One turn sends every row of this set to another row. A few are shown first. Where does it send the rows asked after them?
noguf: [-15 -10  17  26  -5  -2  -8  24 -31  34 -29 -10   4  14  -9  20 -22  16]
Ror: [  4  -6  42  20 -40  -6 -22  -2  10  -7  13 -16 -16  18  -9   0 -21  25]
dinad: [ 27   3 -18   7  -6 -11   6   8  -2  10   6  17  39 -14   7  -3 -16  -4]
tuk: [ -6  -6   4 -22 -21 -10  16  14   0  -9 -34  20 -14 -32  12  13 -12  -2]
suvo: [-28 -24  15 -22  -4 -16   1  24   4  16 -15 -30 -24  23  13   0  12  11]
Deka: [-11 -13  19  13 -14 -38  -3  -4 -33   6   2 -22   6 -13 -34  23  -7  -1]
fum: [  8 -25 -21   9 -15  48  18  -6  10   9 -10  -5   1  -5  -7  12  -9   6]
gutos: [-12 -23  31  -5 -31 -18  19   3   8 -16  -5 -12 -16  11  35 -18  14   1]
pom: [ -1 -20  25 -14   4 -16   5   8  34  12   7  -8  16 -16 -31   3  20   4]
mumin: [-12   6   9  12   7  16 -36   3  -6  -1  -4  -1  23   9   5  20  -6 -26]
Desa: [ 27 -19  11   5 -21 -11   0 -11  55  20  -4   5   0 -10   4   7   8   3]
nuv: [ -1  -7  39  48  -6  35   2  10  -5   4  -3   0 -22   8   7   6  23   6]
kiv: [ 20   3  17  -2 -25 -10 -21  38 -24  15  -5 -26   3 -17  22 -18  -9  30]
duna: [ 23 -30  -6  20  -7 -25 -11  32 -14   5   2  19 -41 -14   3   9  -6   6]
fupob: [ 12  -7 -18  21 -18 -18  -4  17 -22  10   1 -11 -39 -24  28   7  13  19]
gem: [ 12 -19  32  22 -26  -3 -18 -10   1  37  31  -9 -31 -15  -4   8   7 -28]
Vevi: [-15 -18  12  18   4 -21 -16  29   9  19  -5 -41 -29   0  29  -1  12   2]
gezi: [  8 -17 -11 -18 -18  -1  -4 -14 -43   8  -9  -5   7   1  43  14  10   6]
Kof: [ 25   5  22   0  11  19  -1 -16  -7  30   5 -17  -2   0  29 -33  11   6]
vegib: [-19  -2  30   6   0   6 -22   0  10 -21   0   9  21 -24  23  20 -12  -6]
rabes: [ -4 -15  52   0  -1   5   6  -7  25  -4   3 -23  27 -15 -13  18  11  -3]
savu: [  8 -21  28  -9   0 -27   7   1  -5 -13  19  -1  -2  -8  24  40   2 -33]
gubu: [ 32 -46  20   9  -9  15  30  -2  -5  34  20 -21 -14   9   0 -10 -16  25]
tas: [ -8 -58  11  28   0   7  -6  -3 -30  26  -2  10   4 -19 -17  19  -9   1]
kole: [ 20 -43  15  -8  19  13   9   3 -10  35  19  -6  12  20   6 -13  11  21]
loti: [ 22  -6  11  -2 -47  18  33 -11 -15  28  14  -2  13   4   6  14 -27   3]
deku: [ 15 -14  25 -16 -54  16  18  -1 -38  11  -2  -8   2   2 -17  12   1  10]

savu turns into fum
gem turns into nuv
deku turns into duna
Where do these go?
noguf turns into Deka
gezi turns into tuk
pom turns into kole
gutos turns into Desa
rabes turns into gubu
vegib turns into loti

One turn sends every row of this set to another row. A few are shown first. Where does it send the rows asked after them?
kig: [-29  -6   4  14  -5 -12  -4   6  18  -7 -19  24  -1  57  43  10 -15   4]
ravok: [-21   9  -5  47 -10 -40  -1  -9  21 -16 -14  19   0  -7  11 -11 -43  19]
gosa: [  7  -7   1  13  -8  -5  10 -26  31  -3  12  23  -7  46   4  16 -48  56]
Vanis: [ 18  -5 -19   6  -6  -3   1 -15  21  -3 -34   2 -22  33  23   1 -13  50]
vev: [ 24  -7 -10  15 -23 -14 -14  16  27  22 -36  37  -4 -14  22  22 -20  -9]
duv: [-23  14 -21  14 -14  10   7  -6   8 -24  -3  28   2  55 -38   5 -29  28]
Ler: [-40   5 -15  29  -7   3 -13  -5  22  -1  27  22   4  32 -19   7  -8  43]
romem: [ 10   3 -17   7 -17  -3 -17   9  -1  -2  11  34   5  -4 -39  32  -9 -11]
ruke: [ 11  -6  -8   0  -5 -23   7  10   8   2  -3   6 -10 -13 -31  13 -17 -17]
Zopi: [ -1 -10 -17  -4 -27 -23 -13   8  60  21   3   9 -12   0  26  16  -7   2]
mir: [-22  -7  -8  18   0 -13  -1  -6  33   3  41  40  -9  45 -24   8 -26  37]
kulu: [  0   9 -19  14 -12 -40  -2 -21   2 -17  11  27 -35  13  24  19 -48  17]
kem: [-19  -1  -9  33 -11  -1  -1 -34  17  -2 -10  25  18  18  -4  12 -23  63]
Kopa: [ -9   4   0 -14 -23 -41  -8   8  33   8 -23  69 -22   3  14   6  -6  20]
Rir: [-16  18   4  -9 -21 -17 -12  24  43   0 -26  20 -24   4  30   0  -3  20]
gikof: [-10   5  13  -3  11 -19  16   9  40 -15 -27  49 -32   9  -4   4 -48  32]
Puf: [ 27  -5 -13  11 -20  -8 -10  14  30  23 -32  30 -17 -12  23  27 -21  -9]
vuzat: [-32  23  -1  -4 -10  -2 -12   2   0 -24 -29  40  -9  -1  14  23 -26  37]
Mabi: [ 15 -15  -3  14 -17 -27  -5 -12  14  -2 -36  53  24  36  15  -5 -28  43]
rigo: [ 18  -2  -3  14  -5   0  -5  26  32  -3   9  12  -4   3 -44  16 -21 -14]
rap: [-18   8 -21  16 -10   2  14  -8  14 -21  -4  36  -4  53 -45   3 -31  26]
Fovop: [ -3 -17 -46  14 -19  18 -28  -2  35  14 -20  14  -6  28 -35  14 -11  -4]
vofit: [ -6 -15 -49  24  -8  18 -40  -7  26  -5 -14  35 -12  49 -15  22 -17   4]
ranut: [  8 -22 -29   5 -27   4 -31   6  35  13  -7  40  12  46 -30  14 -34 -11]
bub: [  8  -2  -1  -4 -17 -23  -4  15  -6  -4   4  16  13  -6 -19  19 -24 -20]
bifus: [ -7 -16 -18   0 -32 -38 -18  -2  47  24  -2  42   8 -10  17  18  -5   3]
tomos: [-28 -22 -13  22  10 -30  13 -19  20   8 -33  49 -26  36  13   8   0  14]
mogu: [ -5 -22 -32  32  -2   9 -34   2  44  -6 -18  43   0  51 -23   5 -30  -1]

ravok turns into tomos
rap turns into Puf
mir turns into Zopi
Where do these go?
kem turns into Kopa
ruke turns into vofit
romem turns into ranut
gikof turns into Vanis

